In the rows, zero is written as 128.
Each path below is one point turned by a fixed rotation once a step. After each direction that follows a path, write how fast that rotation turns it, in degrees per step (0 if it stays still).
Each turn is a multiple of 5 degrees from 10 to 175, or 0.
Each row of a path follows its step; steps can be skipped.

step 0: [122 124 129 125 137 129 127 129 138 123 130 129 128 129 134 128 124 123
 129 125 140 126 141 129 132 126 127 137 130 133 134 132 123 127 132 129
 128 121 137 120 124 124 116 132 131 130 122 119 132 129 126 131 129 131]
step 1: [120 119 125 133 130 138 122 129 137 130 130 131 130 122 124 127 124 132
 119 134 129 124 126 132 122 129 121 135 140 131 136 134 129 122 131 127
 119 124 131 128 131 139 124 124 126 125 128 126 136 123 125 132 128 127]
step 2: [125 127 124 128 132 132 133 124 133 128 135 132 127 125 128 119 132 125
 122 135 127 122 136 122 131 128 114 142 134 134 131 131 131 122 134 120
 132 124 129 123 122 124 131 129 136 133 127 126 118 131 126 129 130 127]
step 3: [122 130 128 128 132 127 124 130 139 124 131 126 123 129 135 125 118 128
 124 136 134 121 135 129 134 128 121 133 135 129 132 133 125 127 132 135
 120 131 130 127 125 128 114 131 134 121 133 135 131 134 137 135 131 126]
step 4: [121 124 119 123 127 133 128 127 137 129 125 132 124 123 124 130 126 129
 121 134 135 135 122 124 128 135 121 133 137 135 135 130 128 118 127 130
 130 119 133 121 123 133 126 131 127 132 131 120 132 132 132 135 121 122]
step 5: [125 130 123 132 133 136 130 127 135 119 136 130 137 128 128 125 123 130
 124 134 127 127 131 127 128 128 128 143 127 135 140 134 127 125 128 125
 129 118 128 122 124 124 125 128 132 124 121 129 130 136 129 130 136 136]
step 6: [126 126 134 134 141 132 127 135 137 124 131 132 124 124 124 120 124 133
 122 140 131 125 134 131 125 133 116 131 137 128 131 129 118 121 127 133
 132 129 131 129 122 128 126 130 123 124 133 130 128 128 126 135 125 126]
step 7: [126 133 129 128 122 134 126 135 131 132 131 127 128 123 125 125 127 123
 122 132 133 124 125 125 133 127 127 135 138 139 133 128 123 121 139 124
 125 123 132 115 121 129 122 130 127 130 125 126 117 132 138 134 126 128]
step 8: [121 132 121 131 132 126 129 132 137 119 132 132 129 125 119 128 128 123
 128 130 120 127 134 131 134 124 124 136 133 136 140 130 134 127 123 133
 127 123 136 130 122 132 122 130 130 125 133 135 133 131 132 138 125 131]
step 9: [135 119 130 123 138 132 134 128 137 130 126 132 130 123 127 123 129 127
 127 131 133 126 135 132 128 129 121 132 134 134 132 133 121 121 131 131
 136 118 136 127 121 133 121 131 122 126 124 121 131 138 133 127 129 125]
Speeds:
[128 129 128 126 130 126 129 128 129 129 128 128 130 128 128 132 128 126
 129 127 130 126 126 126 129 130 127 129 124 129 128 127 129 126 126 128
 128 128 130 130 128 128 126 127 128 129 127 128 131 129 131 129 126 127]	80

step 0: [119 121 129 129 127 132 122 124 130 123 124 130 123 136 125 130 133 137
 132 126 131 115 135 135 133 130 129 130 131 137 121 127 133 134 134 119
 134 131 119 134 130 127 124 125 132 119 126 126 129 132 131 129 129 133]
step 1: [117 122 130 128 134 125 130 128 128 124 132 133 122 117 137 120 119 129
 131 124 128 121 126 127 125 137 130 125 121 120 122 125 124 126 120 116
 126 128 131 130 130 126 133 134 127 126 127 126 124 125 134 135 123 125]
step 2: [140 122 133 126 124 126 127 120 133 120 125 117 124 126 125 125 129 132
 124 123 135 126 135 123 132 137 124 129 127 128 124 124 125 123 132 123
 126 125 125 120 129 128 128 131 138 122 133 122 138 120 128 129 132 134]
step 3: [118 124 133 130 125 138 129 120 127 123 134 133 125 129 123 126 136 124
 120 123 121 118 129 136 127 130 126 129 133 125 124 129 136 131 126 124
 115 124 121 135 135 124 126 128 130 130 128 121 125 127 129 131 126 135]
step 4: [124 128 135 119 123 119 135 128 130 124 134 131 122 130 130 121 121 129
 124 126 140 118 117 117 122 129 129 126 125 121 127 128 125 124 127 123
 127 126 125 132 122 122 126 130 122 122 131 122 129 124 128 121 133 127]
step 5: [130 120 128 129 130 136 130 120 142 125 125 125 128 126 130 131 132 126
 126 137 129 122 126 124 134 137 124 121 124 130 129 132 136 135 133 130
 126 126 124 124 129 127 136 129 134 127 128 116 134 124 128 116 123 131]
step 6: [122 126 133 125 128 123 129 119 127 115 126 126 127 136 131 127 130 126
 131 121 133 119 127 133 128 127 132 119 133 133 127 129 135 129 117 122
 122 134 131 135 132 130 128 123 133 128 121 126 117 130 127 122 133 129]
step 7: [129 125 123 126 130 124 140 124 132 130 128 125 124 129 136 116 128 127
 135 129 123 129 123 118 121 126 124 125 128 118 129 136 126 127 126 116
 122 128 129 121 124 131 136 128 126 123 130 118 131 130 135 128 134 133]
step 8: [134 126 130 131 124 136 128 121 130 121 126 123 126 137 120 126 134 134
 136 131 131 125 140 129 128 134 122 124 125 137 127 132 134 129 135 124
 128 130 126 130 126 121 128 125 125 125 130 127 125 121 140 118 130 136]
step 9: [123 132 132 116 134 127 137 125 132 129 134 134 127 128 129 130 121 125
 128 127 124 119 132 135 122 129 129 124 125 125 126 133 131 131 117 119
 121 130 136 133 133 115 130 128 131 126 125 131 124 131 137 132 126 132]
Speeds:
[131 128 128 128 128 129 128 125 128 129 126 128 129 127 125 130 129 127
 130 125 129 128 129 126 130 130 127 126 131 129 130 129 131 128 129 129
 129 126 128 128 128 127 128 131 127 128 126 128 129 127 129 129 127 127]	125
[126 129 130 128 129 131 129 129 125 128 131 126 129 129 129 129 129 131
 129 127 128 127 127 129 129 127 130 126 129 127 126 130 130 129 125 129
 127 129 128 129 127 127 128 130 130 127 128 130 127 127 128 130 130 126]	130
